Each path below is one point turned by a fixed rotation once a step. After each direction that follows a path, write how fast that rotation turns it, in degrees each step (0 if it stays still).
Each turn is a multiple of 5 degrees from 10 to 175, or 0.
path 1
[-14  50 -32  11  -3 -16  19 -34   9 -11 -51 -32   2  19  24 -42  -9]
[ 17  49  -2 -12 -11  14 -24 -48 -15  -9 -25  12  -5 -13  54 -35 -21]
[-16  53 -22  14   2 -17  19 -29  13 -13 -48 -29   1  18  24 -47 -14]
[ 19  50 -12 -10 -17  19 -21 -46 -18 -10 -25   8  -2 -19  53 -28 -21]
[-13  55 -12  12   5 -23  13 -35  11  -8 -47 -26  -1  20  24 -48 -16]
[ 21  46 -22  -9 -21  19 -17 -48 -14 -13 -28   7   3 -20  53 -30 -15]
[-15  54  -1  10   5 -29   9 -35  11  -2 -44 -24  -6  20  23 -54 -22]
[ 17  49 -34  -6 -20  21  -9 -45 -14 -17 -29   1   6 -18  53 -27 -11]
[-13  59   8   5   9 -27   1 -37  11  -2 -43 -23 -10  17  24 -51 -30]
[ 15  48 -41  -5 -21  19  -7 -42 -12 -15 -33   0   9 -12  54 -25  -3]
[-10  56  13   6   7 -20  -7 -39   9  -3 -39 -16 -15  12  25 -52 -35]
[ 12  50 -48   0 -18  17   3 -41 -10 -16 -35  -4  11  -3  50 -25   0]
[ -5  54  18   6   3 -20 -15 -44   6  -5 -35 -15 -16   3  26 -47 -38]
[  9  49 -46   1 -17  12  11 -35  -8 -13 -41  -5  11   2  53 -29   4]
[-14  -1  -8  12   0  -6   3  -7  14   3   3 -27  -9   3 -23  -4 -16] | 175
[  7  -6 -11  -4 -13  20 -18 -14  -4  -8  13  -3  -6 -23   2  11 -11] | 170
path 2
[ 13 -13  -7 -41  13  -1  10  42 -32  13 -41 -22 -22   0   7  -5  49]
[ 19 -21  -5 -37  20   2  19  39 -36  33 -39 -17 -26  -2   5  12  40]
[ 12 -21  -8 -31  25  -3  19  47 -32  41 -28 -27 -14 -13   2  19  32]
[  3 -16 -14 -33  29 -14  14  54 -31  27 -20 -47  -2 -20   2  12  31]
[  2 -10 -15 -32  27 -17   6  55 -26  13 -19 -50  -5 -11  -2  -3  36]
[  5  -4  -8 -35  23 -22   2  47 -25   9 -30 -44 -22   3   1 -14  40]
[ 18  -6  -5 -37  22 -16   5  39 -24  21 -36 -33 -38  11  -5  -9  40]
[ 19 -10  -2 -32  23 -16  12  39 -26  43 -30 -29 -39   6  -6   5  29]
[ 13 -13  -4 -27  29 -20  14  40 -24  46 -25 -41 -25  -6 -12  15  19]
[  3  -8  -4 -24  27 -26   5  45 -22  38 -14 -54 -11  -9 -11  13  19]
[  3  -2   0 -30  29 -34  -7  45 -22  22 -20 -61 -13  -1 -10  -2  25]
[  6   0   6 -33  17 -28 -11  41 -21  16 -30 -54 -28  14 -10  -8  28]
[ 13   0  10 -32  15 -23  -6  33 -21  28 -39 -41 -41  20 -15  -1  28]
[ 18  -7  16 -28  15 -22  -2  30 -21  46 -34 -36 -36  14 -16  13  21]
[ -1  -8 -20  -6   6  16  18   9  -9 -11  -1  13   7 -15  16  -7  15] | 10
[ -7  -6  -4   9   8  -3   5   6  -1  16  14 -10  19 -21  -2  22 -14] | 60
path 3
[-27  40  26 -22  41 -38 -22  24  23  -9  -1  -4 -43  36   5  20  13]
[  4  49  31 -13   4 -17 -59   3  10 -37   2  -2  21  36  -6  10 -38]
[-22  51  44  -6 -30  -3  -9 -22  -9 -25 -16 -12 -30  38  41 -15 -15]
[-13  56 -17 -40   4 -15 -35   9   2 -31 -23   4 -58  12   2  -4  14]
[ 14  50  21  -7   4 -16 -53  14 -19   6 -54  16   7  30   5  26  -7]
[ -2  29  49  -2 -16 -50  -7   7  -1 -11  -1 -12 -25  60  21  19  20]
[ -5  27  31 -65 -10  -3 -30  18  11 -46   1 -12 -20  30 -25  13 -11]
[-32  50  50 -19  19  17 -24  -3   2   5 -38   0 -17  21  23   5 -28]
[-21  63   2   8  25 -46 -37   2  16 -23   7   0 -37  30  26  -5   2]
[ 21  48   7 -17 -32 -18 -56  -4 -12 -42 -22   1  13  32  -2   3 -19]
[ -8  36  42 -22 -31  -3  -7  -6 -22  -3 -47  -8 -41  35  29   9  17]
[ -8  35   8 -46  24 -30 -36  32  13 -18 -21   1 -43  23 -15  26  23]
[ -1  38  56  -8  19 -13 -46   8   1  -4 -21   4  26  44  -1  32 -27]
[-24  40  52  -6 -13 -27  -1 -12  10 -30  16 -19 -32  53  31  -5  -9]
[-10  -3   2 -26 -10  25  11  -2  -2  -4 -11  -3 -20 -11  -3  -7   2] | 95
[  7  -2   2   7   1  -9   2   1  -1   9  -2 -36  -1 -26  -7  -5  -6] | 0
path 4
[-43  -6 -32   1  36   1 -34   1 -35 -12  28  52   2  47  -2 -27 -21]
[ -9 -21 -40  38  18 -58 -16  -1  10 -18  32  47 -15  27 -43  13  -1]
[-40 -61   0  -2  64 -11  -4  21 -26 -18  22  35 -44   9 -14   2   4]
[-40   9   3  30  21   7 -10 -34 -21  -6  41  60 -23  12 -49   0 -23]
[-52 -23 -35  -6  30 -24 -43   7   1  -8  37  25  -2  59 -14 -29 -10]
[  7 -23 -20  41  47 -40  -8   8 -28  -7  30  47  -3  29 -43  30  12]
[-37 -44 -16   7  43   0  -9  -3 -19 -28  12  63 -49   2   1 -18 -20]
[-58   4  -3  13  16 -19 -14 -21   4 -10  45  33 -25  22 -69  12 -16]
[-31 -36  -8   8  55  -6 -35   7 -25  10  43  27   2  63  -9 -24   4]
[  1   0 -40  42  26 -31 -13   5 -32 -26  22  70  -5  16 -27  18 -17]
[-46 -56 -20  -1  33 -28 -16   5  16 -25  22  37 -52   7 -17 -12  -7]
[-45  -4  22  13  46  -3  -1  -8 -29   2  47  32 -15  25 -62  23  -2]
[-30 -17 -26  19  30   2 -37 -15 -19  -2  33  55  -4  49   1 -41 -20]
[-22 -12 -48  22  23 -53 -18  17  -2 -31  27  41  -6  24 -46  27  -8]
[  6 -16  17  -2  18  -4   5  11  -5  12   7 -19   5   9  -9  11  20] | 120
[ -6  18  -2  -1  -4   7 -13  -6  -4  13  11  -8  23  25  -1 -12  -2] | 90
[ -8 -21  -3 -15   8   9  -9   6   4   1  -6  -4  -7   7  25 -24   1] | 175
path 5
[-51  25  -1  -1 -45  34  17  14 -31  26 -10  16  31  11  16  40  20]
[-19  20  -8  -7 -40  16  21 -17 -10  20  15  49  52  20   4  38  37]
[-10  12  14 -11 -48  47  -1 -31  15  24  41  16  33 -10   7  34  35]
[-36  34   7 -31 -52  42 -15 -19   7  18  -3  14  15 -39   4  38  13]
[-12  37 -11 -23 -41  17 -20   0   4  -7  -4  56  30 -23 -19  50  12]
[ 12  17  12  -3 -35  45 -29  29  12  -9  28  34  29 -12 -13  57  18]
[-27  27  16   2 -42  54 -19  50 -14   8   3   1  17 -12   6  50  11]
[-35  31  -7   1 -34  26  10  38 -33  10 -17  36  33  18   0  49  16]
[ -9   8   3  10 -33  32  17  11 -11  17  32  32  50  29   9  44  36]
[-33  12  15  -5 -53  48  12 -14  -4  34  27  -2  31  -1  20  31  28]
[-41  35  -7 -29 -54  22   8 -29  -8  24  -7  29  26 -13   4  33  21]
[  2  28  -4 -21 -43  21 -11 -27  14  -1  22  53  38 -14 -13  41  28]
[ -2  21  18 -13 -45  52 -30   4  23   2  28  13  18 -34  -6  47  15]
[-31  38   2 -17 -46  41 -25  34  -9  -4 -16  17  14 -28  -8  50   2]
[ 13  -4   3  16   7  18  13  -9  -3   7 -20  -2  13 -12 -19  -8 -10] | 0
[ 12   7   1  -5   2   2 -23  17  10 -18  -6   4  -9 -20 -13   9 -11] | 45
[-11  -4  15   0  -6  20  -7   4   2  10   4 -31 -12 -12  11  -3  -4] | 110
